50 stands for zero in the data rows.
Here are some points, one per row:
[52 53 43 25 65 38 42 68 47 42 50 26 50 58 59 57 54 55 74 59 46 43 54 61 85 36 31 37 68 55 21 56 34 41 48 65 81 57 69 43 45 57 50 45 58 55 35]
[58 71 41 43 72 39 54 65 66 53 32 78 54 46 31 77 61 51 26 35 53 56 57 67 56 52 45 52 52 66 56 41 61 59 71 47 55 27 19 48 57 48 47 68 80 64 54]
[18 53 43 48 33 36 49 57 56 33 54 55 39 41 57 36 62 50 45 21 51 51 61 61 52 55 65 64 46 65 37 41 86 43 39 66 61 93 42 27 32 61 41 49 61 46 60]
[54 57 57 37 37 54 47 50 95 66 50 72 44 65 49 15 45 47 59 58 54 54 70 59 55 63 27 17 40 51 52 57 39 51 48 74 36 49 45 70 47 32 25 55 65 16 71]
[21 49 55 44 51 44 71 52 54 50 45 42 32 50 47 63 40 66 55 61 24 64 27 62 17 54 34 60 53 37 41 55 51 48 31 36 48 40 21 22 53 42 42 43 59 42 29]
[45 38 42 53 83 33 60 42 44 34 53 44 63 78 62 36 63 66 59 59 32 40 56 41 58 62 51 51 42 31 37 29 60 43 59 77 44 46 25 69 63 51 56 62 40 56 50]
[25 41 59 55 33 32 54 59 58 56 59 58 17 59 73 66 47 48 28 57 75 62 41 44 48 44 61 46 46 38 45 58 38 36 64 51 45 58 41 68 43 22 67 34 30 75 47]
[59 62 62 29 62 72 57 50 60 56 52 67 57 43 34 44 47 47 61 40 39 41 20 33 72 57 49 39 37 42 45 58 77 61 49 50 64 50 67 40 34 39 40 26 21 64 58]
[41 55 66 56 35 46 40 46 62 45 50 41 45 39 31 50 32 48 40 27 27 42 50 60 53 33 51 51 34 65 58 49 25 31 34 65 53 27 73 70 33 55 58 68 56 69 36]
[51 59 81 50 69 78 48 46 54 39 60 47 46 57 60 33 38 57 09 40 63 32 64 43 67 56 61 82 65 39 52 66 36 69 29 60 54 59 38 61 68 65 56 13 81 50 35]
[39 61 60 54 36 68 25 57 42 51 49 57 63 48 51 66 58 21 39 49 37 40 49 35 50 87 49 34 42 27 35 66 29 17 68 50 71 62 38 49 49 83 52 62 62 44 43]
[68 54 42 38 58 36 49 58 30 55 49 60 49 65 17 50 53 56 46 58 33 52 56 38 38 50 82 69 51 41 30 35 56 38 57 43 36 32 60 68 35 60 42 36 57 32 56]
[45 74 51 60 58 58 33 60 30 51 52 58 51 51 70 40 31 46 38 50 49 47 55 71 54 78 83 52 67 31 45 74 48 87 56 52 44 38 76 35 57 38 50 88 45 36 48]
[47 33 75 27 65 54 50 30 41 65 46 56 42 66 40 12 38 20 57 33 38 22 59 50 37 57 30 55 74 73 57 56 43 45 77 45 43 42 39 32 34 39 55 46 36 49 71]
[85 65 57 33 60 49 68 72 54 35 59 55 66 59 72 64 54 52 63 50 37 31 72 44 37 30 59 62 43 45 58 83 49 31 36 50 20 63 49 39 31 39 59 62 41 53 59]
[58 34 36 63 61 58 48 57 56 11 57 37 52 57 57 47 40 60 43 54 78 42 53 65 38 56 24 55 18 68 54 52 63 54 76 32 72 36 51 54 38 67 39 48 46 41 62]
[62 17 56 36 63 52 73 42 58 36 84 37 73 36 36 59 66 44 34 63 66 56 54 52 36 66 60 30 34 58 69 44 32 51 13 67 50 40 48 25 38 47 46 59 44 48 50]
[64 67 62 63 45 61 52 40 44 66 59 50 48 32 79 40 48 60 59 38 40 71 61 40 50 57 74 49 50 54 60 54 17 41 59 40 64 55 33 39 62 81 17 46 49 52 43]
[52 70 98 55 42 27 57 31 23 54 27 26 62 50 22 62 79 49 48 50 78 44 41 50 57 45 51 43 34 67 46 57 55 51 57 62 39 72 48 57 68 41 39 55 38 28 42]
[63 47 37 87 68 51 51 66 38 37 68 18 22 69 37 55 51 37 55 48 44 55 31 43 42 60 39 47 65 47 56 53 63 38 53 55 44 57 74 57 49 30 16 39 65 38 59]
[72 49 48 56 51 56 49 70 68 52 49 35 27 47 38 41 65 48 33 63 48 55 64 10 42 49 52 42 46 57 16 34 55 66 48 37 58 54 68 49 43 49 53 70 46 57 39]
[70 74 63 45 24 49 31 08 38 63 49 55 43 48 75 63 74 68 44 52 56 43 42 56 35 62 34 64 61 40 56 60 65 41 43 54 70 25 60 57 25 46 53 39 64 44 47]
[45 67 39 43 29 75 62 24 24 62 66 51 65 62 63 74 27 47 45 47 48 35 51 56 31 56 51 40 38 69 23 20 37 59 34 44 53 52 48 61 82 39 61 52 48 53 63]
[48 50 43 77 39 27 31 49 48 50 70 41 65 42 25 39 29 32 70 35 68 49 47 54 53 31 41 52 49 39 17 69 59 68 34 39 47 29 15 64 50 60 47 48 47 60 74]
[46 68 48 70 25 61 47 41 48 39 17 29 59 50 54 48 69 54 44 60 37 55 56 56 60 39 44 54 33 36 41 32 19 82 57 54 43 50 43 27 22 40 57 32 48 56 74]
[32 57 20 70 89 47 27 58 43 52 51 68 36 38 33 62 69 52 71 48 63 39 67 56 33 59 37 33 48 68 50 58 34 49 35 46 31 51 54 42 47 42 48 10 44 37 28]
[66 54 33 40 76 42 56 37 52 65 58 35 40 45 60 62 49 46 41 31 37 53 43 52 74 30 28 49 37 44 53 50 46 50 67 34 46 55 53 49 52 33 48 57 67 47 51]
[51 47 71 73 33 15 59 48 53 28 70 70 40 45 51 64 51 47 57 40 34 58 65 62 70 69 19 63 59 51 59 33 52 67 55 27 36 46 68 63 56 59 45 48 33 46 33]
[62 30 31 40 32 38 58 67 51 60 42 60 68 75 58 54 44 20 54 40 66 59 28 37 66 60 35 67 36 48 61 51 48 53 41 59 21 47 60 35 55 85 73 38 66 45 46]
[62 43 19 19 44 60 30 33 45 41 79 37 44 23 49 39 55 38 66 65 34 38 55 63 54 53 66 28 48 48 65 53 64 61 69 41 24 54 42 64 52 43 42 37 53 70 42]
[57 50 64 68 51 70 22 45 39 61 67 76 39 73 59 49 66 40 57 75 37 53 21 66 55 22 82 58 22 71 59 42 49 55 53 58 64 41 44 30 60 46 59 60 58 42 37]
[54 45 44 59 49 26 71 68 47 69 53 68 45 16 49 44 50 55 67 72 48 26 56 36 65 64 55 67 36 50 53 44 49 34 49 41 72 43 53 32 71 31 70 46 69 54 76]
[69 38 41 47 45 58 51 68 36 44 69 71 42 47 35 56 56 90 46 44 51 49 16 37 53 45 35 32 76 62 64 47 35 66 56 49 49 78 29 58 36 53 63 62 57 43 64]
[55 69 34 24 64 57 39 36 70 41 51 62 46 67 29 51 41 29 65 69 55 69 61 52 34 51 25 76 37 45 67 58 46 60 52 53 66 83 52 64 57 52 37 52 31 48 58]
[31 67 49 46 51 71 12 35 60 24 58 57 73 41 64 37 46 57 44 52 62 67 39 15 68 39 46 71 66 49 54 32 41 30 50 38 45 34 51 39 66 38 64 69 43 30 40]
[49 53 75 22 58 64 48 87 60 66 50 48 49 52 51 37 59 56 76 42 87 33 34 70 36 53 51 56 54 24 51 10 38 49 56 32 31 49 64 60 41 57 32 61 50 65 48]
[22 42 42 52 37 42 62 45 56 46 49 38 66 65 42 58 29 53 36 76 35 40 49 54 74 62 69 46 66 63 47 43 54 37 45 22 39 60 42 50 26 39 42 48 52 20 50]
[29 50 18 56 29 59 58 56 30 58 44 42 46 47 55 47 57 50 38 48 60 35 43 40 45 52 44 85 57 70 64 50 43 50 38 93 35 47 50 49 51 53 19 64 27 69 57]
[69 57 64 79 61 61 36 57 44 54 21 46 62 31 79 56 12 29 51 48 43 45 39 58 45 48 60 38 45 53 62 25 62 42 31 63 54 63 38 61 44 47 46 43 36 46 41]
[27 42 38 69 62 48 74 16 38 69 36 50 47 47 56 32 54 62 59 49 63 48 40 45 59 51 45 44 29 40 60 63 53 53 32 29 41 59 62 61 31 62 48 83 62 60 31]
[59 59 27 77 35 43 73 52 53 46 50 47 75 57 18 22 51 48 52 41 56 50 55 63 38 47 52 53 65 43 75 51 46 39 65 38 81 56 48 64 49 26 76 44 45 58 23]
[33 24 50 43 47 28 54 51 14 38 47 66 74 50 52 48 29 64 45 41 61 71 61 44 44 30 55 29 40 32 49 40 38 55 66 66 56 49 70 40 45 44 30 42 60 54 51]
[67 43 51 32 48 68 46 68 33 78 42 47 45 72 41 63 51 67 56 40 55 63 87 41 76 39 46 38 62 49 67 47 68 53 25 34 68 35 33 39 51 49 55 51 26 52 46]
[34 27 67 69 37 55 46 34 58 45 48 63 56 49 46 67 61 32 50 73 47 45 68 49 43 23 44 54 74 34 57 41 70 49 44 41 53 62 66 39 62 52 43 55 70 74 66]
[50 33 34 56 65 29 46 35 93 67 49 36 61 70 56 64 64 56 45 31 45 66 31 57 47 58 78 48 66 60 52 60 43 49 51 51 52 42 64 55 60 64 58 45 33 61 77]
[56 82 57 54 34 61 73 32 50 21 41 62 33 66 50 51 37 51 68 54 74 75 46 50 46 56 65 28 66 64 39 49 63 29 46 54 35 41 57 27 57 53 59 44 60 75 46]
[66 44 40 48 39 33 63 54 74 70 52 54 58 38 67 42 42 52 25 65 48 34 43 38 39 28 36 46 62 57 22 56 70 54 65 46 50 52 56 38 62 57 45 50 41 54 13]
[09 65 68 54 37 44 60 63 59 48 45 29 51 53 57 61 58 53 76 61 41 44 51 17 36 47 62 39 47 60 75 64 65 77 61 51 58 40 51 67 48 56 61 41 58 55 43]
[52 27 31 33 36 38 55 46 52 22 25 48 35 45 60 55 69 37 47 15 49 32 47 41 32 37 65 40 49 25 58 46 48 52 34 55 63 51 50 57 69 53 53 58 42 15 54]
[49 29 53 37 68 50 70 46 48 58 40 56 35 18 57 60 51 31 55 65 61 82 55 46 54 56 60 71 66 59 26 47 51 58 59 60 66 38 43 73 26 55 65 48 53 40 43]
[54 72 63 51 59 27 21 48 40 57 47 22 37 33 44 41 28 58 26 69 50 60 52 58 41 48 47 34 56 39 75 38 59 43 39 70 35 64 54 41 50 88 82 55 42 52 70]
[31 44 50 65 47 88 62 40 61 57 63 51 40 35 42 67 39 64 52 32 51 40 56 69 64 30 58 52 46 30 47 60 55 34 76 71 40 43 58 43 63 70 63 53 29 33 53]
[36 52 55 32 60 73 61 78 40 51 42 59 64 37 61 13 71 40 35 58 32 76 39 74 44 37 29 33 48 62 51 65 56 41 49 24 45 45 54 84 70 48 51 44 45 57 76]
[59 25 54 50 52 60 31 63 60 77 44 26 73 47 45 59 53 79 63 34 43 75 69 44 29 70 47 65 43 57 35 56 66 54 61 52 44 60 59 47 58 27 63 46 62 51 36]
[72 16 46 38 39 40 36 47 53 35 12 55 38 49 41 51 39 64 53 66 42 42 44 63 66 53 61 59 54 50 44 75 39 56 39 39 52 50 39 48 76 39 44 53 46 69 42]
These points spread out most along one direction. How far along it is each point below, from 0 to 99? The average is 50, and the first point in the table lies past the average. One standard deviation of the points above along it is 16.
[52 53 43 25 65 38 42 68 47 42 50 26 50 58 59 57 54 55 74 59 46 43 54 61 85 36 31 37 68 55 21 56 34 41 48 65 81 57 69 43 45 57 50 45 58 55 35] >> 63
[54 57 57 37 37 54 47 50 95 66 50 72 44 65 49 15 45 47 59 58 54 54 70 59 55 63 27 17 40 51 52 57 39 51 48 74 36 49 45 70 47 32 25 55 65 16 71] >> 72
[59 25 54 50 52 60 31 63 60 77 44 26 73 47 45 59 53 79 63 34 43 75 69 44 29 70 47 65 43 57 35 56 66 54 61 52 44 60 59 47 58 27 63 46 62 51 36] >> 64
[56 82 57 54 34 61 73 32 50 21 41 62 33 66 50 51 37 51 68 54 74 75 46 50 46 56 65 28 66 64 39 49 63 29 46 54 35 41 57 27 57 53 59 44 60 75 46] >> 32
[57 50 64 68 51 70 22 45 39 61 67 76 39 73 59 49 66 40 57 75 37 53 21 66 55 22 82 58 22 71 59 42 49 55 53 58 64 41 44 30 60 46 59 60 58 42 37] >> 25
[31 67 49 46 51 71 12 35 60 24 58 57 73 41 64 37 46 57 44 52 62 67 39 15 68 39 46 71 66 49 54 32 41 30 50 38 45 34 51 39 66 38 64 69 43 30 40] >> 24
[48 50 43 77 39 27 31 49 48 50 70 41 65 42 25 39 29 32 70 35 68 49 47 54 53 31 41 52 49 39 17 69 59 68 34 39 47 29 15 64 50 60 47 48 47 60 74] >> 58
[51 59 81 50 69 78 48 46 54 39 60 47 46 57 60 33 38 57 09 40 63 32 64 43 67 56 61 82 65 39 52 66 36 69 29 60 54 59 38 61 68 65 56 13 81 50 35] >> 22
[70 74 63 45 24 49 31 08 38 63 49 55 43 48 75 63 74 68 44 52 56 43 42 56 35 62 34 64 61 40 56 60 65 41 43 54 70 25 60 57 25 46 53 39 64 44 47] >> 27
[45 74 51 60 58 58 33 60 30 51 52 58 51 51 70 40 31 46 38 50 49 47 55 71 54 78 83 52 67 31 45 74 48 87 56 52 44 38 76 35 57 38 50 88 45 36 48] >> 24
[22 42 42 52 37 42 62 45 56 46 49 38 66 65 42 58 29 53 36 76 35 40 49 54 74 62 69 46 66 63 47 43 54 37 45 22 39 60 42 50 26 39 42 48 52 20 50] >> 49
[31 44 50 65 47 88 62 40 61 57 63 51 40 35 42 67 39 64 52 32 51 40 56 69 64 30 58 52 46 30 47 60 55 34 76 71 40 43 58 43 63 70 63 53 29 33 53] >> 31
[68 54 42 38 58 36 49 58 30 55 49 60 49 65 17 50 53 56 46 58 33 52 56 38 38 50 82 69 51 41 30 35 56 38 57 43 36 32 60 68 35 60 42 36 57 32 56] >> 63
